In the rows, 100 means zero.
The rows of R fall into several groups, which share some directions, and each row is roughly a mix of its group's hidden directions, except one row that fits no group.
R (103 x 11):
127,124,89,94,107,125,92,101,113,83,138
144,98,116,101,110,73,85,97,87,112,124
113,135,100,77,141,89,110,86,91,93,105
63,90,91,86,89,97,125,106,109,111,63
109,93,85,104,118,103,50,90,80,80,97
124,116,89,106,106,84,62,97,83,68,110
94,76,90,112,94,73,63,109,80,87,78
65,100,83,116,70,124,125,98,112,102,89
107,84,115,109,64,94,65,120,103,103,125
137,99,124,110,114,90,79,97,93,102,136
101,70,108,130,64,117,76,107,104,97,100
85,80,132,111,81,84,111,132,97,116,81
97,74,93,100,63,83,99,121,116,130,89
103,119,58,79,97,110,74,90,102,81,83
125,112,102,94,59,77,95,101,112,78,77
93,61,84,136,90,125,89,98,91,90,94
104,126,107,73,103,112,123,75,111,135,94
116,108,128,101,96,105,130,104,117,126,133
110,96,73,103,124,89,64,86,83,71,105
132,104,137,81,117,89,92,111,100,117,121
93,116,110,82,88,103,141,91,117,133,91
121,126,124,86,102,99,119,77,105,135,111
102,102,65,106,103,91,66,86,91,64,104
135,82,104,100,129,79,102,89,82,123,84
113,129,99,99,122,74,76,91,73,76,98
77,115,116,86,123,121,143,99,112,100,106
89,108,106,85,80,133,68,104,92,68,94
117,122,78,84,128,104,74,74,91,94,119
72,82,110,100,76,114,134,123,117,109,89
101,62,87,107,71,127,93,102,128,101,108
90,54,110,132,82,96,101,118,98,111,99
104,111,112,109,111,124,58,92,91,70,115
101,64,122,120,76,88,89,120,94,116,80
144,101,100,90,103,67,83,90,77,108,95
109,101,120,113,67,65,108,123,106,108,122
83,81,99,127,53,96,88,114,99,97,85
78,89,127,101,92,81,140,118,109,119,94
119,83,105,105,93,85,52,110,92,90,123
91,71,100,119,93,116,132,99,109,95,62
65,104,72,96,104,125,111,89,106,88,68
101,70,107,119,64,121,78,112,113,104,118
98,124,103,87,131,137,117,79,104,92,115
108,75,124,108,117,72,86,117,75,116,81
106,112,125,110,79,102,76,114,104,82,141
95,129,75,59,109,105,85,87,106,99,78
94,81,112,126,54,122,96,109,113,103,97
81,64,96,131,76,103,97,109,93,105,72
102,93,108,115,92,53,79,111,77,85,86
109,108,106,91,131,65,108,100,77,101,67
107,92,75,92,138,102,105,74,88,111,69
89,95,115,108,53,99,121,116,114,114,81
125,109,89,85,130,120,75,74,91,91,118
123,117,73,82,127,94,80,71,86,100,105
96,100,123,100,97,62,110,119,82,118,69
74,108,67,92,75,103,124,96,112,90,72
54,111,82,78,98,112,99,107,97,102,70
78,117,88,96,131,68,104,100,69,99,85
69,87,94,83,93,104,128,115,103,120,66
105,70,91,125,100,95,59,97,76,88,92
143,82,96,94,117,87,97,81,79,109,76
76,86,75,95,110,120,82,81,87,95,63
121,132,116,89,107,109,125,101,117,104,136
89,86,131,115,73,80,115,133,106,113,100
91,94,126,89,95,53,100,114,96,124,84
116,127,58,80,100,85,99,74,101,95,109
125,119,124,82,113,107,102,85,108,134,124
118,97,119,122,128,119,69,88,91,81,118
130,114,103,106,110,87,91,91,106,102,150
100,127,105,67,95,94,120,84,112,134,85
99,135,84,85,117,69,84,95,81,79,110
60,91,103,86,106,107,129,97,104,115,67
119,100,72,83,137,108,102,68,92,108,91
94,77,119,128,93,95,63,117,77,108,111
87,76,100,135,79,114,105,97,94,97,62
112,98,140,110,92,106,73,118,96,91,133
102,136,98,69,115,109,126,92,116,104,124
95,139,100,81,125,73,120,95,84,98,86
73,101,74,99,99,137,118,86,115,82,83
59,92,115,84,112,90,128,110,103,111,74
102,72,94,111,123,108,141,90,110,119,80
56,109,73,104,99,113,119,96,115,92,77
106,91,137,96,74,105,114,121,116,131,109
97,110,95,103,105,145,136,91,116,95,117
107,96,87,112,89,92,52,100,89,75,122
121,94,126,119,82,57,94,117,91,108,102
121,74,104,126,86,82,66,93,80,114,97
101,76,130,115,63,100,89,123,105,120,104
99,76,114,111,89,87,61,122,88,111,126
108,107,61,94,102,93,70,71,78,91,91
67,81,124,106,86,105,114,131,102,111,76
116,81,116,87,120,60,87,117,84,116,91
104,73,92,113,68,127,78,102,121,94,121
138,101,90,117,116,65,90,78,84,99,92
112,119,132,88,105,94,129,108,116,121,129
131,86,120,119,93,107,95,104,107,122,139
100,140,100,62,106,87,111,83,105,115,84
118,93,115,107,93,128,119,86,114,137,123
84,100,70,110,131,96,103,83,78,83,71
111,90,116,116,65,99,62,113,101,94,123
129,107,84,103,97,99,60,70,81,106,92
113,101,136,111,87,76,78,123,92,103,126
67,102,90,75,103,118,128,94,113,115,72
67,95,103,96,112,94,89,113,82,110,54

One row of each group comes first, with its name. Which group is each row after those in?
110,99,83,99,128,69,81,92,75,79,78 : <76>
80,102,116,114,55,103,95,122,106,75,94 : <98>
89,77,124,98,91,61,98,119,97,128,87 : <84>

48,105,113,103,95,102,92,127,98,103,82 : <98>
63,96,80,95,108,125,121,110,108,72,86 : <84>
110,63,109,133,86,90,82,123,97,97,120 : <84>
89,99,122,114,77,66,114,130,108,118,114 : <98>
103,96,114,116,99,72,59,114,70,95,106 : <76>
105,110,95,97,135,136,84,69,86,91,105 : <84>
117,103,94,95,112,80,48,95,81,89,99 : <84>
134,111,111,97,116,84,71,93,88,104,135 : <98>
84,128,75,86,99,125,126,83,121,92,115 : <76>
